arr =
[[ -1 -14  25 -30  -3  19 -42   9 -17]
 [-36  -6 -14  36   2  12  32  -5  -3]
 [  2 -19  46 -31  10   4  -7  22  -6]]
Find the largest entry.
46
Find the top-left entry.
-1
Find the bottom-right entry.
-6
Find the entry just left of the largest entry.
-19
Find the entry just left of 22.
-7
The entry just right of 32 is -5
The second entry, reading row by row -> -14
The top-right entry: -17
Find the 4th-last entry, reading row by row.
4
Find the largest entry in the first row.
25
Find the entry just right of -5.
-3
Find the entry just left of -17.
9

m =
array([[ -9.62,   9.94, -15.38,  27.65,   7.68,  -1.52],
       [ -1.06, -19.28,  -1.13,  14.96,   9.05, -18.86],
       [ -2.06,  -1.48,  -1.96,  -1.27,  -0.95,  -1.13],
       [  3.91,  -0.61,  -4.39,   1.59,  -3.25,  -4.75],
       [  1.94,  15.80,  -1.13,  12.89, -27.16,   0.51],
       [ -1.13,   6.50, -14.09,  19.59,   6.66,  -1.13],
       [  0.20,  -1.66,   0.83,  -1.09,  -2.30,  -0.58],
       [ -8.68,  26.07,  10.89,  -1.13,   9.43, -20.49],
       [ -1.07,  -1.13,  22.93,  15.20,   8.45, -18.83],
       [ -2.77,  -3.90,  -3.95,  -4.07,  -5.80,  -7.30],
       [  1.45,  15.97,  12.77,  12.61, -27.51,   0.71],
       [ -1.27,  -2.58,  -1.58,  -2.60,  -2.93,  -3.37],
       [ 27.43,   4.10,  -3.21,  -4.70,  12.53,  -2.47]])
Indices start at 0.
The entry directly below -27.16 -> 6.66
The top entry of the column that holds the largest entry?
Answer: 27.65
The entry in row 2 and column 0 is -2.06
The entry directly below the largest entry?
Answer: 14.96
The entry just right of the smallest entry -> 0.71
The bottom entry of the column that holds the smallest entry?
Answer: 12.53
The entry just left of the smallest entry?
Answer: 12.61
The bottom-left entry?
Answer: 27.43
The entry in the top-left corner?
Answer: -9.62
The entry just right of 9.94?
Answer: -15.38
The entry just right of the largest entry?
Answer: 7.68
The entry just left of -3.21?
Answer: 4.10
The top-right entry?
Answer: -1.52
The entry directly above -0.61?
Answer: -1.48
The entry just right of -9.62?
Answer: 9.94
The entry in row 1 and column 0 is -1.06
The entry directly below 9.94: -19.28
The bottom-right entry?
Answer: -2.47
The minimum?
Answer: -27.51
The entry just left of -2.58: -1.27
The entry directly below -3.95 -> 12.77
The entry just left of 9.43?
Answer: -1.13
The entry just left of -5.80?
Answer: -4.07
The bottom entry of the column that holds the largest entry?
Answer: -4.70
The entry directly above 1.45 is -2.77
The entry directly below 9.43: 8.45
The entry directly below 14.96 is -1.27
The entry just right of -4.07 is -5.80
The entry just right of -2.30?
Answer: -0.58
The entry just right of -8.68?
Answer: 26.07
